In the rows, 128 means zero.
Rotation paths and how fast each direction turns (degrees per step):
Each turn is a multiple of 5 degrees from 10 to 175, or 0.
Each row of a path follows its step; steps can be skipped.
Path 1:
step 0: [130 130 132 126 137 127 130 120 130 120 126 131 123 127 122 116 133 127
 123 136 132 137 124 128 135 139 127 131 129 122 142 131 134 128 129 130]
step 2: [139 132 128 126 123 128 125 121 136 144 128 119 136 127 127 121 127 125
 122 133 125 129 129 132 132 123 133 122 128 136 139 130 128 132 131 126]
step 3: [127 133 141 127 130 117 136 134 128 133 129 125 129 128 127 131 133 121
 133 132 123 121 126 129 126 123 134 117 117 136 130 130 135 125 132 121]
step 5: [120 125 134 120 138 119 117 128 121 121 124 128 131 129 132 132 127 131
 129 132 134 126 130 123 127 141 128 120 133 133 139 130 134 128 123 128]
step 7: [135 118 127 124 122 132 123 127 136 127 129 120 133 132 129 132 137 122
 126 131 125 119 125 125 125 133 143 117 137 124 125 132 131 129 131 126]
step 8: [126 122 125 129 124 130 142 122 128 135 129 126 133 124 130 121 127 127
 126 128 139 127 123 125 130 123 140 118 126 130 128 127 136 119 130 117]
step 9: [123 121 129 124 130 121 139 141 128 127 132 132 134 136 129 123 134 134
 122 120 129 125 132 123 125 127 128 123 127 129 127 139 134 133 124 116]
step 11: [129 118 126 123 133 124 129 134 127 121 132 121 132 122 129 130 136 129
 144 122 128 125 127 126 132 130 129 134 136 129 143 128 126 135 136 129]
step 12: [119 117 130 130 124 131 132 120 133 119 126 116 127 128 128 121 134 122
 131 127 128 131 124 132 133 133 137 133 123 120 124 131 133 132 136 137]
Directions:
[130 126 126 126 130 124 129 127 130 128 125 126 125 127 129 128 127 129
 129 129 126 131 127 127 126 128 129 129 131 126 127 128 130 126 127 132]
60
[131 129 127 129 126 128 129 129 131 128 127 126 128 126 127 130 128 126
 133 131 127 126 128 128 127 127 129 127 129 129 129 128 123 131 130 128]
85
Path 2:
step 0: [129 124 129 137 132 115 131 128 128 123 119 125 131 139 125 124 122 128
 125 130 124 134 121 124 128 123 119 132 136 124 121 122 130 139 127 131]
step 1: [138 121 131 143 131 130 124 131 128 128 132 124 114 133 133 137 125 125
 122 123 125 128 126 132 130 133 128 131 130 126 134 121 136 131 137 132]
step 2: [127 122 137 125 128 139 125 121 124 134 129 124 131 128 135 123 126 126
 123 137 120 120 131 131 124 133 133 129 131 130 139 123 125 139 133 120]
step 5: [131 133 128 121 114 115 136 123 127 134 123 123 128 133 126 119 123 122
 127 135 129 127 132 121 123 120 133 131 127 119 121 126 129 126 127 130]
step 6: [126 122 124 141 133 118 128 133 130 133 127 126 123 142 129 123 127 130
 121 124 130 136 136 129 128 128 133 135 126 127 121 135 139 124 125 126]
step 7: [136 117 131 127 136 126 120 136 123 133 125 132 128 138 132 127 126 126
 133 126 125 129 130 128 122 129 123 133 146 130 132 119 128 129 129 122]
step 8: [124 124 138 138 125 128 123 130 142 121 127 114 132 130 127 131 132 124
 129 132 124 127 128 121 129 133 124 128 136 125 134 119 122 136 135 130]
step 9: [124 132 129 137 125 148 127 124 129 130 132 126 122 124 126 129 128 132
 116 126 127 125 126 130 129 132 121 133 125 124 134 119 133 132 117 125]
step 12: [126 128 128 126 129 126 133 125 124 136 121 129 118 137 133 118 121 130
 125 117 136 129 123 131 127 118 135 137 139 131 124 124 128 120 129 130]
Directions:
[130 128 128 128 130 131 128 128 127 127 128 125 128 128 129 130 126 126
 128 127 127 132 131 130 130 131 127 129 132 127 127 129 127 132 129 129]
55
[129 128 127 128 124 126 129 127 126 127 127 128 130 128 129 130 129 126
 128 126 129 128 126 129 126 127 130 128 131 129 125 132 133 129 126 129]
60
[129 128 129 127 129 129 130 125 127 128 127 129 126 127 129 129 125 130
 126 128 126 127 123 131 130 127 131 128 127 128 129 130 126 130 131 130]
40
Path 3:
step 1: [130 134 127 132 122 128 131 133 135 120 127 128 134 121 131 124 132 140
 127 129 136 138 126 121 126 128 133 118 133 128 132 124 127 124 127 139]
step 2: [120 126 122 114 126 127 131 125 124 120 119 127 134 134 129 136 135 131
 119 124 129 130 126 136 130 129 132 135 127 121 129 122 135 130 124 124]
step 3: [130 122 136 132 124 127 119 136 124 130 130 126 138 134 115 124 128 130
 129 126 120 130 125 138 137 128 127 122 131 135 135 129 126 124 122 130]
step 4: [128 128 127 131 142 124 138 122 139 131 126 131 135 129 129 138 126 127
 129 136 120 128 131 132 127 121 129 126 127 128 126 123 126 117 121 128]
step 5: [134 130 125 139 130 128 127 125 127 115 122 127 130 119 125 124 135 119
 135 127 129 133 114 128 126 131 128 133 133 128 128 125 126 132 123 132]
step 7: [126 119 130 137 119 122 126 131 127 127 136 130 140 130 133 123 131 132
 123 125 122 141 126 122 127 126 121 124 120 127 124 125 126 125 130 135]
step 8: [124 124 117 119 127 139 129 132 127 126 126 131 137 126 130 143 138 130
 135 137 126 122 129 129 125 126 130 126 126 131 125 122 129 127 125 132]
step 9: [126 120 133 136 136 129 127 131 123 122 127 127 134 125 124 123 129 128
 136 116 133 124 121 140 135 129 138 126 122 129 128 124 128 130 134 129]
step 11: [129 122 127 130 126 117 130 134 138 125 122 133 132 127 136 128 130 122
 132 124 129 138 122 124 126 142 129 131 130 137 125 125 136 127 123 132]
Directions:
[126 128 129 127 124 129 127 129 127 131 128 127 130 129 131 129 131 132
 126 128 125 129 128 130 127 127 127 128 127 130 130 126 129 132 129 127]
70
[128 129 126 129 129 126 126 129 130 126 129 127 130 129 129 131 131 127
 129 128 125 130 126 128 130 128 131 125 127 125 130 132 130 128 129 126]
0
Path 4:
step 3: [120 121 136 128 134 131 122 131 123 127 132 136 139 120 135 141 132 123
 134 126 126 129 132 119 119 128 132 135 130 125 126 127 129 128 133 127]
step 4: [123 128 133 130 121 130 133 128 145 123 130 130 132 135 129 124 133 119
 130 122 123 130 135 121 134 129 126 130 128 139 133 126 127 131 125 135]
step 5: [128 131 122 126 127 138 134 130 127 133 126 127 121 126 131 134 133 123
 130 128 124 131 122 124 132 124 128 118 134 130 118 124 124 132 113 122]
step 7: [127 131 136 125 124 128 131 140 129 122 128 125 137 134 122 130 143 125
 126 132 123 123 130 121 130 123 122 129 121 130 127 122 125 123 130 137]
step 8: [119 131 124 134 123 133 130 135 128 121 124 135 128 138 134 140 130 125
 129 127 133 134 120 125 127 131 126 134 137 127 124 123 129 132 122 120]
step 9: [124 123 129 127 119 130 128 121 134 135 123 136 122 118 132 127 137 128
 122 121 132 126 128 128 122 124 119 125 127 142 132 129 127 130 129 126]
step 10: [122 127 137 134 126 132 131 133 124 131 124 128 124 129 125 126 135 130
 119 141 126 128 131 129 142 124 123 117 123 124 125 123 126 124 125 132]
step 11: [134 127 127 120 125 123 130 129 123 117 126 136 131 128 135 141 131 127
 123 138 131 133 123 133 128 126 121 136 133 123 121 124 129 125 130 127]
step 12: [124 126 137 134 131 124 134 132 137 132 122 132 129 129 127 133 134 130
 131 127 134 134 125 121 116 124 118 130 123 136 133 134 132 124 135 125]
Directions:
[129 127 128 131 125 131 131 131 127 129 130 127 129 131 129 126 125 127
 128 128 127 128 128 129 128 126 127 128 124 129 128 130 124 125 126 130]
130
[127 130 129 126 129 126 125 128 123 129 126 129 129 127 132 129 126 124
 128 126 129 129 127 129 130 126 127 130 128 130 130 130 127 129 127 126]
130
[129 129 124 124 130 132 130 131 128 127 128 131 124 129 131 127 127 128
 127 129 127 130 125 128 125 128 128 129 129 127 127 129 130 127 128 128]
120
Path 5:
step 1: [130 131 118 125 120 124 131 131 127 135 132 122 135 127 117 132 134 128
 121 120 131 120 121 138 123 119 132 124 133 125 122 126 118 124 124 127]
step 2: [130 124 121 120 125 129 128 128 134 138 121 126 124 130 121 134 119 128
 128 128 126 114 124 136 129 135 126 119 124 129 127 137 120 136 129 139]
step 4: [123 126 124 133 127 116 131 133 127 139 120 123 127 135 120 123 133 128
 127 131 126 130 117 127 120 122 130 133 123 132 124 120 130 132 135 141]
step 5: [132 119 125 125 124 122 126 133 134 133 126 120 122 128 117 129 136 124
 136 134 123 128 119 142 134 122 127 139 132 132 130 133 129 129 120 128]
step 6: [129 130 128 123 115 120 131 126 135 133 132 113 133 127 122 136 125 132
 130 125 118 119 122 128 123 131 122 127 125 128 129 119 129 128 116 127]
step 7: [133 132 127 126 130 124 132 127 123 140 116 125 124 115 129 128 123 120
 136 125 124 118 123 131 126 133 129 131 114 131 127 123 124 136 124 128]
step 9: [140 130 118 129 117 123 134 130 136 135 118 132 130 127 122 134 127 130
 119 128 129 125 119 131 119 122 127 136 131 126 118 133 128 130 132 131]
step 11: [129 119 129 124 121 126 133 126 128 135 117 118 133 134 120 129 126 129
 134 127 127 116 126 125 130 126 135 116 126 126 124 117 122 130 131 133]
step 12: [128 127 124 119 138 122 133 144 124 138 123 126 127 126 123 127 138 130
 125 128 123 125 115 134 130 127 136 126 121 132 124 128 121 132 129 131]
Directions:
[128 131 127 129 128 134 128 126 132 129 127 125 127 126 129 128 127 128
 129 129 127 129 127 126 128 129 126 125 128 126 130 127 130 131 127 128]
95
[129 123 129 127 126 130 130 127 129 126 128 128 125 128 129 129 130 132
 129 131 128 124 128 125 132 128 127 128 129 129 127 129 128 127 128 128]
125
[129 128 129 126 132 126 130 132 127 127 128 128 129 127 131 130 127 127
 130 127 129 127 128 127 129 131 128 125 128 126 126 127 130 131 127 132]
80
[128 129 126 126 128 128 129 125 126 128 126 126 132 130 129 130 130 128
 131 126 124 129 129 127 131 125 129 130 131 127 130 128 128 127 126 130]
70
Path 6:
step 0: [129 123 129 125 137 128 132 130 123 129 128 122 127 127 127 135 125 122
 126 124 120 120 138 122 126 138 132 137 125 123 124 135 131 113 126 117]
step 1: [125 121 128 118 132 138 132 119 135 131 124 129 122 136 114 120 125 122
 123 125 135 137 129 126 137 130 130 131 130 124 124 127 136 128 127 132]
step 4: [132 133 122 111 136 132 122 127 143 129 132 126 130 130 117 131 126 135
 125 124 131 132 125 129 133 121 130 132 123 123 130 124 131 123 133 123]
step 5: [122 123 123 143 126 141 125 130 131 119 124 128 135 126 118 126 126 135
 125 137 124 130 129 133 134 117 127 126 132 134 128 122 125 132 132 129]
step 7: [126 136 118 121 129 119 128 127 140 131 137 127 129 126 130 136 127 141
 137 119 130 132 132 130 127 130 121 125 127 128 133 129 137 127 133 121]
step 8: [135 133 120 140 126 128 138 128 125 131 129 130 134 134 119 136 125 134
 130 140 133 128 135 125 140 122 128 121 130 133 123 124 128 123 127 128]
step 9: [127 128 126 143 135 128 133 135 121 130 123 134 131 130 127 120 143 123
 136 131 127 128 122 137 128 138 126 129 127 119 131 132 126 123 124 132]
step 10: [121 125 125 122 129 119 129 130 129 135 119 130 117 128 135 125 123 133
 140 122 132 131 135 132 127 140 119 130 128 135 126 133 135 132 130 124]
step 12: [127 132 136 131 122 133 129 135 131 125 123 135 122 129 119 119 138 121
 132 136 124 127 127 121 127 131 135 123 119 121 129 128 124 118 117 126]
Directions:
[128 129 128 130 127 130 127 131 125 126 128 128 128 129 125 129 129 128
 130 128 129 128 127 126 127 124 129 128 128 128 126 127 133 131 124 131]
110
[125 129 129 127 123 128 130 129 128 126 128 130 130 127 131 128 127 125
 128 126 130 130 130 127 129 129 127 128 129 127 131 128 129 132 130 129]
85
[129 126 130 132 127 126 126 126 127 127 128 130 126 126 126 127 127 128
 127 134 128 129 128 127 130 126 127 127 129 124 131 127 126 128 128 129]
110
